(in the rows, 128 means zero)
Rows swapped in pairs by one turn or mirror: which row each one swaps with
fer: [130 134 178 120 135 116 129 101 111  92 161  95 148 142 122 115 114 121
 137 116 125  80 118]
zasar: [129  86 165 104 147 123 142 125 101 120 110 109  98 136 103 143 142 132
 120 118 126 134 156]
Zulot: [129 133 141 155 122 152 115 122 123 101 151 172  98 101 116 117 116 122
  99 135  98 102 126]
tifun: [133  98 135 120 152 145 102 103  86  99 122 111  96 116 108 158 145 122
 107 133 112 145 129]
tova: [151 146  97 152 104 118 107 156 123 119 128 130 133 131 146 115 137 124
 130 173 159 130  95]
supo: [140 136 132 128 144 110 190 123 119 134 125 137 136 128 143 122 114 111
 130 156 133  91 121]
zel: [152  76 119 120 103 115 124 141  98 113 130 127 127 161 134 128 150 105
 135  81 111 129 106]
Vonir: [170 116 147 114 133 116 110 166 116 119 110 117 105 149 143 107 183 113
 122 146 145 116 118]
fak: [169 102 141  89 138 134 105 121  78 126 126  95  97 149 125 132 130 109
 123 103 114 117 124]
piv: [148  97 115 114 142 131 143 147 130 127 138 146 111 187 129 110 125 125
 147 118 155 124  89]
Riz: [117  98 155 109 123 125 142 125 144 149 106 141 121 137 100 111  96 131
 118  93 130 103 149]
Veg: [129 147  72 114 129 113  97 103 110 144 149 149 114 110 133 124 109 137
 117 125 146 104 143]
Bopib: [101 138 159 161 157 128 126  91 103 102 141 143 125 120  98 139  86 132
 121 126 139 120 143]
terav: [125 114 146 124 133 113  73 134 137 139 101 147 172 141 123 119 146 161
 127 122 130 148 147]
Romo: [123 131 153 125 157 109 107 108  91  53 133 124 152 139 130 104 122 149
 136 125 141 112 117]
temo: [154 130 140 123 113 126 115 153 117 142  88 124 124 165 135  92 172  94
 116 135 125 126 126]
rizu: [132 133 119 166  94 122 113 126 102 117 125 142 153 166 127 153 115  96
 125 140 140 100 106]
vof: [102  99 128 124 147 107 129  90 115 117 109 138 108 112 120  95  79 121
 130 132 115 108 152]
Dadi: [142 119 141 136 138 117  77 114 146  99 112 120 147 146 130 119 146 135
 119 121 125 188 132]
burun: [137 120 138 127 119 126  34 130 143 141 136 155 130 134 129 119 136 119
 129 128 141  99 118]
lokid: [137 122 124 130  96 110  79 157 121 136 111 114 119 131 130 113 122 134
 125 136 137  56 103]
dob: [122 106 126 135 127 106  42 109 122 111  92 117 130 133 123 112 134 106
 127 146 131  98 127]
bipe: [141 146 141 141 112 130 126 150 154  76 123  97 101 159 123 118 118 102
 132 156 124 139 129]
Sidag: [176 137 105 127 116 116 120 147 108 117 103 119 114 139 143 101 169 108
 116 147 135 136 113]
pab: [152 128 128  75 139 119 137 147 121 108 118 136 123  97 138 125 121  94
 151 129 163 131 132]
Sil: [131 100 136  98 155 127 116 103 139 128 152 143 103 127 115 113  77 129
 127  87 122 133 131]
Nusu: [153 144 142 131 135 103  48 154 128 113 156 104 131 126 135 116 135 128
 129 131 125 116 117]
kib: [129 132 109 132 144 138 173 117 108 126 162 149 122 110 122 124 129  88
 135 155 146 125 119]
radod: [140 123 163 132 152 113 188 137 139 109 143 127 120 130 126 121 130 119
 127 149 136 101 131]
pego: [123 115 130 124 131 122 169 136 140 139 122 156 144 132 123 112 124 115
 126 126 143 175 144]
rutum: [153 125 125 143 134 110 130 122 111 143 139 118 152 179 139 130 101 116
 142 112 170 148 105]
kupeb: [159 103 114 100 121 116 109 172 120 141 116 104 122 162 131  95 152 137
 124 106 128 115 122]
guti: [135 105 152 113 179 136 132 113 128 127 164 133 109 129 104 114  77 124
 127 114 139 139 122]
Nom: [125 126 125 106  95 124 141 138  67 131 122 167 135 128 133 101 123 108
 122  99 129 134 155]
ruzoz: [127 135 102 126 116 128  83 116 121  94 154 138 135 131 126 126 157  92
 131 138 171 137  87]
numul: [136 148 138 133  95 127 124 134  98 155 166 108 137 107 138 113 137 119
 116 130 130 153 142]
Neguv: [132 128 116 119 150 124 124  99 114 109 150 127 124  86 140 114  95 143
 132 165 144 143  94]
per: [100 112 150 127 160 133 134 129 111 125 134 143 109 136 114 126  60 113
 134 113 123 100 150]
kuzuv: [118 112 123 141 137 139 124 115 111 143 132 136 112 114 124 119  84 169
 129 174 129 123 100]
tuse: [141 136 134 124 121 112  45 122 142 109 164 110 125 124 130 112 124 127
 129 121 124  96 106]
Viz: [122 109 129 118 140 123 134  94 117 115 126 120 137  85 128 109  70 145
 136 149 123 141 118]
famo: [114  98 159 129 112 122 105 126 117  98  88 117 146 127 111 169 156 115
 134 138 137 137 117]
Nurad: [159 125 137 133  92 141 145  97 107  98 176 131 146 131 126 102 119 127
 123 134 142  84 131]
Vez: [145 110 130 125 154 110  92 140 120  95 116 192 141 137 132 120 128 120
 130  95 130 107 100]
gapit: [108 108 133 129 145 118 127 121 135 132 149 161  98 127 136 106  67 146
 139 113 110 116 134]
Zedif: [148 121 146 134 102 119  73 109 122 127  85 158 128 143 135 109 153 109
 136 161 124 107 112]
Toru: [141 122 104 143 153 105  83 126 157 109 149 120 145 149 131 123 127 168
 125 133 129  84 132]
tob: [108 105 137 133 156 155 145 112  89 125 137 117 113 140 101 120  83 138
 104 123 130 113 148]
Ril: [124 121 141 124 127 128 169 123 150 143 162 111 138 126 109 123 120 122
 122 149 141  82 117]
rizo: [123 114 143 125 132 107 157  95 120 127 105 174 112 116 141 113 100 128
 143 141  97 113 139]
luf: [147 103 134 132 118 116  59 121 137 110  97 105 153 131 119 118 127 129
 126 135 127 160 120]
gosum: [129 125 129 131 150 112  51 139  69 108 108 135 116 129 128 129 139 132
 122 111 136 133 123]
ziv: [140 127 132 118 118 129 146 122  84  85 102 124 115 121 128 105  98 169
 131 158 150 124 142]
Vapu: [125 135  93 123 134 111 150 112 123  92 152 144 110 132 127 114 113 125
 126 105 121 163 152]
zofef: [ 76 132 124 143 122 116  95 111 142 128 135 145 130 169 115 101 124 109
 125 103 132 142 109]
Febel: [137 145 133 124  97 127 134 142 145 130 180 131 138 113 128 123 168 131
 127 132 125 101 154]
Vuz: [153 138 106 139 131 103 111 151 121 101 127 139 144 176 130  98 165 102
 135 121 137 145 133]
Porom: [122 120 140 127 139 114  62 155  88 109 127 107 161 138 131 129 146 128
 118 117 140  90 127]
Pase: [128 126 142 129 141 114 196 110 138 112 125 136 146 124 126 118 134  97
 121 139 138 124 114]
gatak: [ 96  84 132 104 153 154 109 130 132 143 146 139 104 116 113  87 137 133
 123 121 129 126 115]
nulaf: [132 128 162 125 130 103 108 131  93  87 128  98 130 141 121 115 137 145
 143 162 159  80 116]
Torev: [130 131 146 124 124 129  40 155 108 119 120 125 125 138 125 125 126 109
 122 130 142  83 142]

Swapped with Torev: per
Swapped with rutum: numul
Swapped with tova: pego

